In the data rows, the value 128 means zero.
Here are some numbered points:
[ 88  32  98 141  36 122 208  61  75 151 230  65 121 133 125 124 157 209   3 183 101 120  96 130 166 185  82  51  93 111 154  87] 0
[ 99 161 126 113 196 141 104 194 163 153  95 103 149  93 126 110 191 115 217 185 142 129  93  58 105 139 183 180 159 114 109 121] 1
[ 99  85 109 199 149 106 164  43 136 125 105 142 102  95 116 104  96 160 118 128  95 167 152 110 164 121 101  84 132 190 136 129] 2
[131 100 124 119 101 130 120  85 107 130 170 130 132 136 103 129 132 170  73 131 137 121 107 145 144 135 102 122 135 120 142 136] 3
[182  79  73 157 150  78 123  74  85 110 180  89 113 100 123 159 138 155  42  87 113 147  24 164 171 109  44 145 140 166 174 100] 4
[ 38 141 195 102 167 139  93 255  99 149 137 103 207 168 215 101 125 188 234 184 184  81 102  75 132  96 176 134  64 158 161  52] 5
[ 57  94  99 138  64 126 214  80 130 163 197  82 112 157  96 106 145 163  55 171  93 104  82 133 139 196 127 104 129 119 126 134] 6
[ 98 139 101  99 123 146  75 153 132 152 108 188 156  86 109 120 118 135 196 141 139 114  74 113 137 124 106 129  77 131 129  51] 7
[120 139 117 121 130 115 125 137 143 140 124 141 152 133 140 117 119 117 136 134 143 122 107 142 139 143 148 125 109 118 131 123] 8
[129  77 152 179 109 126 160   2 113  55 154 197   1 172  52 120  70 159  98  55  69 161 255 173 168 125  94 125 158 173 103 206] 9
[125 153 143 115 120 136  86 136 148 109  79 164 149 108 107 110 109 114 176 114 135 142 107 131  93 137 178 129 167 110  92 124] 10
[ 93  79  93  61  25 115 167  95  34 129 223  26  49 155 123 141  97 178  17 111 173 109 108 138 215 190  60 167   7 166 156 139] 11
[ 74 129 144 154 110  76 113  98 179 132  20 155 188  93 156 147 112 128 120  86 142 146 139 136 145  84  65  85 135 118 124 144] 12
[149 149 112 106 128 120 119 107 120 139 126 153 144 119 110 163 137 113 107 100 126 125  99 168 134 107  86 149 136 131 137 122] 13
[136 120 147 101  92 128 141 104 122 115 144 132 121 154 114 129 116 133  92 117 140 115 166 138 157 120  95 124 100 135 128 145] 14
[132 144 129 176 184 127 130 168 147 133  91 124 153  96 162 107 147  87 191 134 115 155 141 111  91 108 189 116 171  95 109 146] 15
[109  98 120 149  94 104 171 102 153 145 114 117 141 145 130 150 155 132  89 138  90 131 148 125 120 149 108  89 168 110 143 113] 16
[133 139 139 135 128 143 140 129 133 109 128 172 137 119 148  85  92 105 147  88 144 153 130 141 129  90 163 117 134 123  93 164] 17
[136 136  99  77 113 143 123 146 152 135  83 121 156 128 145 103 137 105 185 185 120 138 150 102 147 175 219 149 109 103  81 134] 18
[131 136 127 121 151 130 116 145 143 121 111 151 141 122 126 130 132 131 161 148 125 136 124 122 115 136 151 138 132 123 123 100] 19
[ 75 155 148 136 120 143 126 182 118 134 132 123 125 152 123 109 105 142 159 136 139 129 155 109 132 145 139 129  90 157 152 115] 20
[154 140  86 101 145 106 118 142 181 144  90 128 159  99 166 139 169  81 152 162 112 134 121 134 109 140 152 153 112  90 133 122] 21
[156 129 116  49  95 116 175 176 201 114 107  82 121 224 158 134 143  76 123 143 120  92 198 115 132 175 185 156 112  90  93 188] 22
[103 117  61 116 131  89 177 101 176 155 106  73 102 139 150 168 158 111 118 205  91 123 144  99 119 203 154 148 114 118 118 110] 23
[149 146  81  51 103 161 115 148 140 133  86 118 160 129 135 102 127 115 189 187 129 148 148 103 158 193 255 166 103  93  66 124] 24
[120 129 120 145 151 109 126 110 144 131 111 143 148  95 133 128 146 117 158 147 114 144 110 129  97 118 139 124 152 117 125 117] 25
[132 121 100  93  89 121 110  77 170 149 141 151 147 116  83  99 137 139  82 126 147 101   8 121 147 131 103  98 137 112  76 147] 26
[146 160 137 103 175 160  86 200 127 132  88 123 180 126 156 111 121 126 208 167 141 129 145  79 148 119 188 138  82 120 101 101] 27
[ 49 142  93 141  81 128 206  99 142 177 161 100 141 138 156  81 137  96  77 132 120 154 170 152 146 132 105 131 113 150 133 230] 28
[118 150 151 153 155 127 152 129 143 142 120 132 140 140 137 109 134  92 155 109 114 141 172 136 117  96 144 127 166 134 123 181] 29
[123 144 121  88 107 117 134 112 117 142 145  74 129 183 102 219 157 130  52 113 114  98 171 168 136 149  63 154 147 143 165 132] 30
[166 147 113 145 168 126 113  85  89 129 151 135 140 112 124 152 147 113 107 101  99 148 147 181 133 103 123 134 185 128 119 142] 31
[ 93  77 185 158  49 102 135 135 117 129 136  83 133 128 132 187 152 168  40 138 122 103  99  94 104 144  32  66 139  93 170  96] 32
[111 118 127 140  99 115 121 103 130 126 131 122 115 123 107 145 113 155 100 118 114 136 112 127 112 155  92 114 145 144 141 126] 33
[255 153 117  28 114 195 115 100  41 118 219  98 119 173 116 161 154  89  54  98 139  87 145 183 156 105 144 173 112  90  79 153] 34
[130 112 122 165 143 163 173 111 103 135 168 112 111 149 123 133 136 122 109 116  90 149 163 166 124 120 162 121 175 135 112 140] 35
[124  95 166 135 107  88 107 101  96 127 127 104 147 147  91 210 161 171  90 122  94 122 149 152 127 119  62 141 186 136 166 111] 36
[100 177 128  87 126 121 101 168 177 112  61 151 171 147 124 130 120 100 187 120 129 127 136 144  96 141 196 140 171 115  83 146] 37
[142 119 108 124 142 108 137 116 167 139 110 117 122 112 142 164 180 100 136 154  96 125 133 107  97 141 120 145 145  92 150 128] 38
[174 132 119 122 167 110  95  87 159 101  65 216 179  87 130  80 105 116 175 109 133 178 130 143 162  78 152 120 125 127  88 149] 39
[123 141 127 121 140 124 141 164 174 125  88 119 141 146 130 100 138 110 159 152 112 134 141 100 141 151 177 136 144 121 113 139] 40
[130 104 155 157 101 125 120 102  87 104 121 142 122 121 115 168 102 165  99  93 101 141 111 155 124 108 110  95 195 114  96 105] 41
[ 97  94 133 118  96 151 141 148 142 136 157 113 143 159 122  83 131 153 148 178 108 130 152 118 152 184 197 111 124 107 109 125] 42
[129 101 142 116 134  72 128  82 141 138 137 114  98 148 163 146 152 121 126 141 173  84 127 100 120  82  43 134  93 130 167 130] 43
[128 159 141 125 160 117 103 154 158 128  80 146 159 125 156 131 130  91 177 123 130 130 148 131 104 109 155 134 142 110 119 145] 44
[114  96 137 178 145 130 158 125 105 111 160 111  74 122 134 108 101 160 123 133 139 140 131  91 140 117 124 115 111 169 139 129] 45
[139 137 154 174 177 159 148 171 171 112  68 205  99  94 120  83 112  72 248  94 144 181 186  99 110 105 240 123 188  85 128 151] 46
[131 134 120 195 183 131 143 166 151 128  98 108 148  98 177 104 156  88 190 145 108 150 145 103  82 115 196 106 176  96 111 145] 47
[121 111 132 121 101 140 116 121 116 126 119 109 129  95 134 118 120 150 128 149 141 146 123  94 144 133 120 126 101 136 127 117] 48
[192 146 134 131 158 151 100 111  77 115 152 143 131  97 124 131 124 101 123  93 131 156 140 157 153  84 121 138 124 125 126 144] 49
[131 162  92  85 151 109 161 144 169 123 165 131 142 163 158  83 133  98 116 152 152  82  87 185 122 136 157 152  80 127 106 146] 50
[102 137  95 138 155 104 166 137 152 122 129 117 105 133 158 120 129 118 139 144 132 111  98 122  98 131 138 138 115 155 111 122] 51
[ 75 126 129 115  59 151 173  76  99 121 235 101  46 198 125 127 119 143   0 109 135  82 185 199 112 157  73 135  99 137 152 191] 52
[199 127 132  84 147 156 130  93  45 119 230  97 106 180 118 166 166 123  64  96 119  88 168 188 161  83  90 149 129 113 130 142] 53
[115 167 144  73 127 159  67 216 131 137 104 186 173 133 127  96 104 120 198 139 177 100 101 122 146 127 152 161  36 124 126 102] 54
[135 155 159 103 165 200 111 194 161 126 163 145 170 149 127  28 150  96 194 151 149 122 145 123 148 107 207 143 108  83 111 188] 55
[136 116 143 128 113 156 149 145 105 117 171 127  97 151 116 123 120 128 110 105 112 124 131 146 116 121 153 128 147 126 111 147] 56
[136 135 135 145 120 140 119 133  90 160 142  82 134 111 144 156 136 122  96 100 131 130 111 128 109 114 126 138 178 127 124 142] 57
[177 114 136 165 156 160  75  87  63 139 165 141 157  46 109 104 113 176 109 119 160 167  58  97 161  92  81  85 135 125 140  92] 58
[222  94 149 122 130 156 151 151  43  99 208  60  83 169 150 175 164 138  54 110 138 101 168 120 167 100  91 131  93 116 152 139] 59
[133 130 135 131 133 142 139 139 142 115 118 143 122 132 132 109 121 109 147 114 126 137 154 128 126 118 157 126 141 123 113 148] 60
[114 135  65 100 127 101 157 103 177 142 105 120 142 109 117 130 158 108 127 188 100 125 110 126 117 177 140 158 112 125 126 109] 61
[116 131 117 126 144  78 115  88 159 126  97 142 114 126 143 156 116 124 128 125 130 112 126 133 113 110  97 127 127 133 119 132] 62
[136 121 122 103 130 122 107 126 131 117 130 143 136 106 137 114 125 122 143 138 150 128 105 127 133 117 137 125  92 113 110 130] 63
[139 109 133 131 107 148  95 111 105 127 148 133 101  88 122 128  99 149 106 104 162 116  84 113 129 116  74 109  91 141 133 105] 64
[118 126 135 189 159 141 150 153  94 112 148  77  75 150 146 143  99 147 119 101 126 132 142 116 110 120 149 129 168 176 120 130] 65
[132 135 143 136 113 153 124 134  88 154 155  79 128 124 140 142 138 129  93 109 129 132 123 125 117 114 119 128 165 134 127 138] 66
[168 119 120 124 144 137 124 115  98 132 150 115 116 124 127 159 147 130 109 119 120 133 131 139 127 117 109 133 144 119 129 112] 67
[ 76  86  96 194 147 101 168  81 109 187 157 111 172  62 149 126 153 112 130 176 113 159 106 146 102 105  85  88 123 118 164 139] 68
[131 209 101  51 153 129  97 217 182 158  61 172 222 132 162 126 130  80 209 153 163 118  68 136 107 110 219 157 126 100  82  90] 69
[ 98 189  70 100 144  99 150 112 191 176  74  91 180 116 164 132 155  87 134 184 108 141 109 121 120 153 140 151 133 152 107 108] 70
[112 154 129 145 124 114 141 123 118 144 119 124 132 136 132 161 109 102 100  82 140 128 134 156 122  98  94 124 148 146 138 141] 71
[125 152 126 134 147 110 148 167 165 116 113 141 144 133 150 112 134  93 155 125 132 129 116 138  98 111 148 131 146 123 128 136] 72
[121 117 126 127 121 118 131 121 122 136 137 110 119 123 127 125 129 140 120 128 136 115 109 114 135 128 104 129 112 142 134 118] 73
[128 132 138 145 138 115 158 131 108 129 138 103 127 163 143 165 131 131 107 124 116 119 157 132 124 110 103 120 147 150 134 118] 74
[157 142  94 167 141 112 114 102 106 161 117 138 182  83 123 168 168 113 101 112 116 133  91 189 122  98  63 150 178 108 149 124] 75
[151  73 109 162 119 115 119  39  93 133 171 110 110 102 106  97 137 162  79 121 109 139 118 120 172 129  48 107 101 148 170 147] 76
[137 113 100 179 151 115 120  46 102 105 173 127  70 157  97 111  83 138  68  82 128 113 127 166 160 120  75 110  98 172 123 173] 77
[157 130 163  71  81 131 124 102 137 100 158 162 116 156  88 108 119 119  72 121 165  96 141 150 148 134  87 134  74  97 145 178] 78
[168 122 115 114 149 117 120 139 127 119 148 135 119 109 155  87 127  99 140 122 154 116  97 120 132  98 134 149  82 125 124 160] 79
[143 119 129 124 135 113 125 123 109 120 144 113 120 135 127 133 117 131 104 101 143 111  93 133 146 101  95 130 129 143 133 131] 80
[110  67 116 121 118  64 155 104  81 160 190   0  84 101 130 134 132 180  95 132 158  45  13  43 168 123   4 119  40 236 137  72] 81
[120  87 108 116  76 134 184  89 183  80 134 155 109 140  89  76  89 127  95 107  97 144  95 137 132 163 152  77 106 139 100 128] 82
[126 249  89  72 115 159  79 146 176 206  65 141 221  61  96 111 172  43 193 163 143 162 102 132  86 138 146 194 142 112 125 130] 83
[133 146 100 118 153 130 127 137 136 156 104 121 163 105 144 132 148 113 164 163 129 135 112 111 133 131 147 143 119 124 122  92] 84
[131 202 141  63 149 161  62 171 204 147  69 145 196 154 117  80 149  88 201 140 147 113 206 109 165 118 167 193 104 137 118 171] 85
[112 114 141 199  99 149 171  73 102  77 111  89  10 184 142 177  74 166  69  53  92 180 255 114 141 127  81 126 137 191 130 169] 86
[111 149 116 115 112 124 103 106  87 158 147 136 147 105 152 175 116 121  96  98 168 126 113 175 134  94  64 122 101 118 142 117] 87
[150 127 133 102 133 140 124 114  91 126 176 122 126 144 126 137 146 122 108 116 130 110 142 157 142 106 114 140 122 116 126 134] 88
[ 86 125 139 139 111 100 125 112 161 136  73 138 153 106 158 143 123 128 137 119 145 134 140 116 133  98  92  95 126 124 125 119] 89
[114 203 146  48 124 146 115 229 156 170  70  92 127 175 184 167 142  51 199 143 150 110 208 110  83 157 255 200  83 113 111 147] 90
New points follow, each followed by the number of its nearest point above by angle.
[126 197 145  50 141 182  30 244 135 124  90 227 180 134 117  45  90 126 240 138 205  90  88 104 160 102 158 177   0 124 119  88] 54
[ 67 104  95 147  97 120 155 109 174 120  98 111 111  77 112  72 101 138 125 151 127 156  82  94 107 172 133 101  78 156 120 132] 82
[118 111 103 181 159  81  97  65 161 135 115 149 158  72 126  85 147 125 147 155 107 149  91 142 112 126 121 130 162 103 155 178] 25
[114 131 131 146 129  90 162 101 175 123 119 172 151 140 122 100 128  95 140 103 112 133 150 186 113 100 137 117 149 121 117 200] 29
[112 125 113 141 145 111 152 131 143 123 129 120 111 127 144 123 132 124 136 138 128 121 119 125 112 131 133 131 118 146 125 123] 51
[127 151 137 114 119 171  92 211 113 122  71 129 171 131 131 141 126 160 179 177 134 129 157  66 144 174 172 137  87 135 140  64] 27
[151 112 144  82 112 153  62 157 144 133 120 208 175  79  95 110 137 137 186 134 132 143  90 135 114 144 137 135  89  92 151  79] 7
[102 160  82 122  90 108 138  71  96 135 177 130 128 165  96 139 115 108  26  84 107 114 132 255 139 147  98 138 136 128 124 198] 52
[136 176 107  92 147 130 107 183 151 150  86 161 183 116 151 125 131  89 184 141 143 128  90 141 109 109 177 150 136 103  98 103] 69
[118 169 127 133 150 102 146 194 164 113 114 146 163 129 161 108 134  70 167 119 140 117 102 156  80  93 145 141 146 118 135 129] 72
[ 74 161 164 152 135 115  89 165 140 118  53 108 150  89 124 118 112 137 181 122 162 149  92  84  97 124 170 107 171 129  94  95] 10
[199 167 102 136 184 196 156  40  33 125 244  73  34 169  63 159 170 130  50  85  79 139 224 186 154  82  56 179 177 174 150 166] 53
[ 84 104 114 131  92 119 142  91 139 136 166 138 112 112 128  99 129 131  97 147 125 133 110 166 102 163 126 101 101  90 128 166] 6
[178 113 136 123 133 143 147 131  94 108 163  92 104 156 137 151 143 134  88 119 122 113 155 130 138 113 113 135 118 121 137 130] 59
[ 90 136 119 128 106 135 172 125 140 154 138 123 143 133 148  98 126 100 111 128 127 153 167 127 130 124 138 123 122 140 121 183] 28
[168  52 126 195  99 149 113  52  18 109 228 138  59  65  65 105 113 174  63  77 153 174 113 143 202 114  60 116  94 130 190 136] 76
[140  42 143 109  84 126 107  38  78 119 238 111 135 141  93 139 149 211  29 141 131 100 104 170 166 142  64 105 133 118 162 151] 3
[144 101 154 132 159 145 120 118  90 127 176 147 113  87 123 113 130 159 154 148 135 130  75 120 124  85 122 116 135 122 128  92] 58
[168 129  62  86 146  92 126 140 205 143  80 131 162  83 175 137 180  69 155 171 116 133 106 129 102 160 172 148 101  74 128 111] 21
[136 127 129 136 134 134 115 119 115 131 134 133 137 104 126 124 125 135 127 127 137 140 113 122 134 118 119 117 130 127 131 121] 58
[180 156 116 148 175 131 107  79  90 124 136 137 151 126 124 154 142 108 109  86 106 152 167 186 135  90 130 134 203 124 117 158] 31
[134 155 170 129 141 165  85 248 124 122  77 117 190 134 167 103 122 125 199 145 154 119 154  72 146 127 176 117  66 109 152 112] 27
[140 105 131 136 117 137 110  94 120 120 152 155 101 102 111 107 110 152 107 108 156 129  96 118 142 117  98 112 113 129 137 132] 64
[131  88 159 150 105  75 116  92  97 119 122  91 135 152  86 241 189 175  74 126  92 115 145 152 118 121  35 142 196 132 185  92] 36
[132 152 136 114 162 148  94 178 131 126  93 125 166 127 146 117 123 126 186 157 140 130 148  95 142 126 173 136  94 120 112 109] 27
[191 143 124 126 151 153 111 111  80 119 149 143 133  96 121 124 125 105 115  99 132 153 133 151 149  92 118 145 128 126 126 141] 49
[ 95 145 107 108 136 118 174 189 175 144  93 124 143 145 145  97 111 105 195 162 108 153 127 106 138 159 225 113 143 137  96  97] 40
[115 113 125 121  97 141 132 122 127 123 118 101 127 104 138 115 119 142 121 151 141 148 126  89 143 139 120 120  97 139 117 123] 48
[147 152 154 161 162 168 126 179 155 113  84 207 112  96 130  93 116  73 229  97 129 174 181 123 117 109 237 138 179  77 132 165] 46
[128 176 175  76 185 240  94 234 147 130 189 161 208 156 131   0 163  84 224 175 155 118 176 143 176 102 245 165  84  43 110 236] 55
[162 115 137  79 109 155  44 151 155 140 107 226 185  66  89 102 137 134 194 139 136 161  69 128 108 149 134 140  88  80 166  60] 7
[148 114 172 160 119 124  70  85  91 144  89 151 182  76 139 169 129 152 131 142 167 144 130 105 141  88  88 111 134  96 136 110] 58
[150 131 149 138 145 159 155 164 173  93 103 159 107 143 149  79 112  78 186  96 122 163 190 116 128 109 218 116 165 108  94 189] 60
[130 141 105 121 153 128 124 134 137 151 108 117 156 109 145 132 147 116 158 159 127 134 118 114 133 130 140 142 120 126 125 100] 84
[128 112 114 129 153  98 137 129 176 142  93 114 131  94 145 160 188  97 150 161 108 124 114 103  83 141 121 145 142  88 155 115] 38
[142 139 141 149 144 133 131 115 108 123 128 136 127 134 110 142 123 127 121  99 114 143 163 145 138 101 112 136 178 140 129 156] 31
[103  79 141 215 148 140 177 122  87  97 184  96  39 111 132 102  77 181 117 121 148 145 134  73 137 110 118  94 100 206 140 137] 45
[121 127 144 122 121 123 161 130 144 133 134 125 114 127 139 157 148 131 113 123 137 119 109 111 100 116 121 110 143 119 130 111] 32
[ 89  81 136 207 163  82 197 122 154 104 117  92  77 147 133 122 103 166 133 142 125 129 110  63 129 125 108  91 140 199 151 115] 45
[109 121 116 130 110 124 140 112 129 142 142 115 123 125 119 114 133 130 105 135 126 123 113 129 131 147 114 122 121 127 135 140] 6
[ 55 151  92 119  70 125 224 110 145 179 178 105 149 141 177  71 133  81  56 128 117 156 185 172 150 135 129 120  97 155 122 255] 28
[117 167  79  82 166 110 166 149 170 114 180 133 146 184 177  81 129  94 119 161 164  83  79 184 120 133 165 154  78 121 107 140] 50
[150 123 183 126 179 151  99 255 121 101  47 179 227 110 162  83  84 144 255 170 157 173 164  80 173  86 178 105   7 132 135  28] 27
[132 181  57  77 176  98 188 170 184  98 208 124 131 208 183  71 130  78 102 169 156  52  46 206 100 154 190 162  56 127  97 139] 50
[140 133 142 131 122 142 135 136 127 109 130 168 129 120 143  94  97 111 143  97 142 143 129 135 129  98 155 115 127 124  95 153] 17
[144 114 122 141 120 133 125 108  98 127 154 124 114 115 117 124 127 132 104 113 129 136 124 141 146 127 109 127 123 126 140 139] 76
[120  55 106 137  50 127 182  74 113 130 162 120 134 121 114 122 152 177  56 145 106 137 126 128 170 143  73  89 111 119 144 112] 0
[122 116 151 135  93 128 117  98  96 112 125 139 124 128 112 177 112 162  98 101 107 140 117 143 123 110 108 101 187 123  98  96] 41
[122 158 145 116 114 144  75 133 156  96  66 175 152 103  96 101 101 121 182 116 139 143 105 121  93 141 188 127 169 113  90 116] 10
[120  82 111 102 100 117 119 153 157 116 143 172 137 117 114 100 123 140 134 155 128 112  33 155 115 182 203 100 104  60 109  96] 8
[166  72 139 116  81 207 142 133 100 102 175 112  53  56 126  99 167 118 116 175 144 134 148  72 103 176 127 110  35  39 145 148] 48
[151 126 142 142 114 145 124 118  98 118 146 142 122 115  98 138 143 143  87 109 121 128 111 143 119 115 101 125 171 110 126 128] 41
[117 165 153 109 147 138  74 175 139  92 111 202 147 169 143  65  71 137 195 119 159 107 156 157 152 119 178 124  32 122 122 120] 54
[100 133 118 174 187  88 116 100 133 126  95 155 166  60 148 135 158 114 183 153  98 165 100 139  54 116 149 105 198 100 117 102] 25
[139 108 140 152 135  87 127  84 150 112 101 153 116 129 125 149 126 142 125 118 120 125 134 121 123 115  99 109 166 130 134 129] 62
[111 232 162  35 125 170 107 255 130 185  63  87 119 174 199 167 132  44 212 157 165 102 225 106  80 155 255 224  47 121 110 139] 90
[ 79 133 167 120 151 136 117 228 112 140 145 109 168 161 175 119 129 167 189 163 154  93 113 104 127 112 160 129 102 143 147  81] 5
[130  86 158 167 127 130 155 129 113  91 159 128  64 145 118  92  84 166 114 107 157 134 129  86 169 125 136  96  98 155 140 149] 45
[130 134 126  96  72 148 169  84 115 120 178 111  95 196  76 108 104 132  34  86 108 122 158 171 148 169 119 126 160 144 114 183] 52
[118 124 141 198 160 142 156 159  85 102 152  70  72 150 138 141  97 149 115 101 119 133 142 118 113 121 144 130 171 176 121 128] 65
[145 141 106 111 150 136 130 160 146 157 100 137 187  98 144 118 154  96 174 155 130 154 122 124 149 121 160 140 119 100 124 107] 84
[161 183 119  97 171 115  88 174 189 129  25 173 168 118 180 131 131  50 223 108 135 138 179 132 117  85 215 157 126  90  81 150] 44
[ 70  95 160  97  23 130 135 141 143 118 131 140 104 148 134 160  92 137  72  90 149  91  98 166  85 139 117  75  99  94 114 105] 32
[136 103 138 132 159 140 120 114 109 129 156 146 114  95 126 114 130 156 147 144 136 133  84 114 122  94 123 119 137 125 124  96] 58
[ 79 109 157 142 109 170 125 103  69 131 159  95  62 135  89 110  54 188  95 116 147 128 111  85 153 121  99  86 112 201  76 113] 45
[129 120 131 131 123 135 113 121 119 129 136 131 117 117 132 127 120 137 123 119 143 125 115 121 129 120 106 121 115 131 132 118] 64
[144 100 119 130 122 132 119  85 134 112 159 143 116 114 100  95 127 162 115 127 135 128  93 116 162 128  96 121 109 135 137 131] 76
[113 102  94 176 160  65  88  61 165 138 113 147 165  61 128  84 159 131 152 167 108 146  84 149 111 138 124 130 155 101 153 179] 25
[127 144 138 144 148 127 149 125 140 132 122 127 132 137 132 124 131 106 142 116 118 136 155 131 120 108 136 127 155 138 122 156] 29
[139  85 144 147  96 129 137 110 120 126 132 126 114 108 122 156 141 162  86 128 123 125 113 110 128 120  59 119 120 124 160 105] 32
[ 93  32  91 176 198  16 144  88 141 119 135 103 113  63 176 109 159 128 153 197 125  91   1 119 107 116 107  80  60 115 145 100] 68
[139  57 130 124  82 125 107  47  82 137 218 117 123 145  92 131 142 208  27 133 127 126  93 168 158 159  82 113 139 114 155 149] 3
[108 164 128  92 139 141 105 171 146 135 128 126 139 161 150 117 138 106 155 153 140  90 156 145 112 157 161 156  69 118 126 143] 90
[111 144 128  82 118 117 106 187 167 127  85 120 178 131 130 128 140 119 159 153 137 111  92 117 104 155 173 146 132 116 119 101] 69
[145 125  99  82  83 150 147  97 106 118 172 115  68 164  95 146 122 131  73 105 105 117 147 164 128 147 101 164 125 148 124 147] 52
[150 132 140 114 136 134 138 169 158 122 101 139 153 128 133 118 150 108 160 138 125 140 144 114 138 131 179 131 143 102 128 124] 40
[115 113 121 135 144  88 100 102 139 125 100 135 111 117 140 147 115 135 141 135 136 104 121 123 126 109 104 126 110 139 118 124] 62
[ 85 136  63  65  38 118 216  46 111 195 154  55  92 211  83 219 167 123   0 140  77  92 185 183 143 185  71 163 173 167 126 144] 30
[144 134 143  89 131 156 110 174 127 106 141 189 119 158 132 111  98 155 177 138 156 108 123 114 140 115 139 148  43 148 135  72] 54
[129  76  98 140 112 148 143  93  60 134 222 131 104  86 135 146 150 176  85 163 107 129  62 158  98 130 110  99 129  92 132  74] 0
[122 128 121 118 123 121  94 157 142 127  95 135 151 119 121 128 125 157 147 153 142 115 104  93 148 153 106 134  73 138 149  78] 7
[ 65  91 146 109  80 102 217 150 180  92 129  86  60 237 104 156 119 178  93 133  98  79 125 113  91 190 140 114 173 167 100 110] 6
[124  94 142 160 137 124 150 132 106 124 148  87  53 132 139 137 115 143 118 126 123 128 161  80 133 131 114 136 109 156 139 154] 45
[104  88 112 135 101 111 141  72 133 142 149 130 100 117 111 129 134 148 111 146 113 139 146 123 129 147  82 132 121 148 150 150] 76
[125  66 103 132  70 134 168  82 110 135 157 126 142 116 121 123 144 166  68 142 107 140 118 127 164 136  80 100 114 117 135 113] 0
[124 150 144 122 149 130  98 161 129 125 115 148 148 133 134 117 118 123 162 125 146 119 129 127 127 116 138 142 108 129 132 124] 54
[ 55 201  70 177 246  49 113  81 243 127   0 148 130  64  97 153 191  91 255 219  33 179 192 118  60 205 181 219 242 148 110 144] 25
[150 131 126 104 121 140  84 143 146 136 113 181 163  93 108 116 137 134 159 136 130 144  97 133 117 140 130 139 110 103 146  92] 7
[130 148 105 101 154 118 140 144 146 119 160 129 135 158 152 106 134 109 127 146 146  98 100 162 117 133 151 145  96 124 116 134] 50
[143 143 137 149 153 151 124 165 145 123  97 172 122 102 127 106 124  95 190 108 134 161 151 117 119 121 192 136 155  97 131 149] 46
[137 104 147 159 104 128 115  94  89 102 132 149 121 120 113 170  94 165  91  85 108 142 105 159 125 102  98  84 191 115 104 105] 41
[ 54 213  84 159 163  64 180 158 194 160  76 162 177 158 151 109 100  61 170 125 127 129 127 184  99 131 196 114 182 149 108 139] 72
[172 125 153 157 155 168  87  87  82 161 140 206 155  35  99 115 134 132 126  95 181 155  62 115 162  44  59 101 128 102 146 112] 58
[108 118 134 162 138 154 119 172 133 100 145 116 102 160 172  60 110 147 152 183 130 111 205  97 141 180 169 122  15 119 185 139] 20
[255 167 142 154 194 180  79  62  12  84 191 190 124  67  93 112  94  97 113  34 165 213 149 185 208   2 104 155 112 135 141 140] 49
[159 166 119 100 170 114  98 165 197 120  21 167 158 116 180 122 129  52 214 107 137 137 174 121 120  89 207 157 125  92  75 159] 44
[126 125 136 120 118 144 124 121 122 131 142 170 133 112 132 104 109 127 134 118 145 149 130 146 133 115 143 111 118 107 112 143] 17
[117 198 143  61 129 151 118 212 147 156  79 104 121 164 168 151 135  64 187 141 144 115 196 107  88 145 233 195  88 122 109 134] 90
[128 112 128 166 153  87 130 103 137 138 116 136 168  86 119 150 166 133 144 155  95 133 101 108  94 102  89  93 186 123 161  99] 25
[124 168 135 116 112 173  97 213 121 113  51 153 185 145 127 149 122 169 181 174 137 127 162  63 142 161 173 142  82 146 139  47] 27
[167 137 172 120 105 191 119 127  82  94 165  85 109 149 127 138 140 137  44 115 154  95 169 129 143 120  86 141  85 101 148 155] 59
[ 98  46 163 193  88 115 160 110 115  50 170 113   0 121 122  90  62 192  74  85 127 116  78  65 110 143  60  39 100 160 152 115] 45
[103 189 147  45 126 179  42 248 123 124 112 207 175 143 124  66  93 129 228 139 201  79  96 127 164 127 164 177   0 123 122  95] 54
[128 152 136  99 128 142  89 203 125 133  94 175 180 129 134 135 111 138 169 131 144 116 104 117 128 121 140 131  77 130 137  67] 54
[ 97  85 158 197 107 143 152  99  88 108 177 106  48 122  97 109  70 178  88  92 136 137 123  89 127 112  69  78 125 187 159 137] 45
[101 119 142 153 115 124 163 129 107 138 140  96 126 118 130 156 129 147 103 149 125 128 124  96 107 120  97  89 137 142 139  93] 32
[157 166 125 101 169 117  97 156 191 115  38 165 152 133 170 121 126  64 197 102 132 139 168 123 121  85 203 146 125  99  80 161] 44
[104  94 130 114  93 149 143 158 138 138 157 114 146 153 122  82 137 151 151 179 113 130 147 120 151 185 202 112 120 103 101 123] 42
[153 141 131 122 125 147 128 126 130 113 114 150 117 117 115 125 133 113 133 127 123 136 158 131 131 130 149 142 129 104 113 152] 60
[123 101 124 112 106 109 118  97 139 125 121 130 115 119 127 149 127 150 124 147 119 123 115 114 122 142 109 117 126 124 119 112] 33
[128 132 135 126 120 136 130 118 128 127 137 155 132 122 131 109 115 123 131 119 137 141 130 145 125 122 144 116 128 112 109 144] 17
[117 113 158 125 121 127 164 140 133 128 150 128 109 132 143 154 159 138 113 131 137 125 115 108  99 111 112 108 138 115 144 102] 32
[112 146 108 105 129 145  85 146 130 149 112 182 157  97 116 121 118 128 187 142 138 117  91 116 133 117 113 136  91 127 125  72] 7
[101  98 145 172 119 136 149 112 115 113 157 107  72 136 118 109  95 166 100 111 136 132 122 104 125 130  87  94 123 163 146 127] 45
[125 172  95  47 112 114 107 170 170 145  75 134 180 141 147 108 123 103 157 150 156 102  88 129 136 156 165 162 105 130  82 109] 69
[157  68 124 181 123 134 135 113  90 136 137 136 157  42 130 117 117 167 109 121 157 159  57  91 171  88  74  79 112 136 160  81] 58
[122 116 131 159 113 137 158  91 123  93 112 113  55 155 124 149 103 144  96  90 101 142 210 124 128 129 100 134 139 166 125 150] 86
[128 134 125 120 126 125 129 124 124 134 131 110 130 141 123 151 137 127 109 124 124 122 140 140 130 132 112 136 136 132 135 131] 30
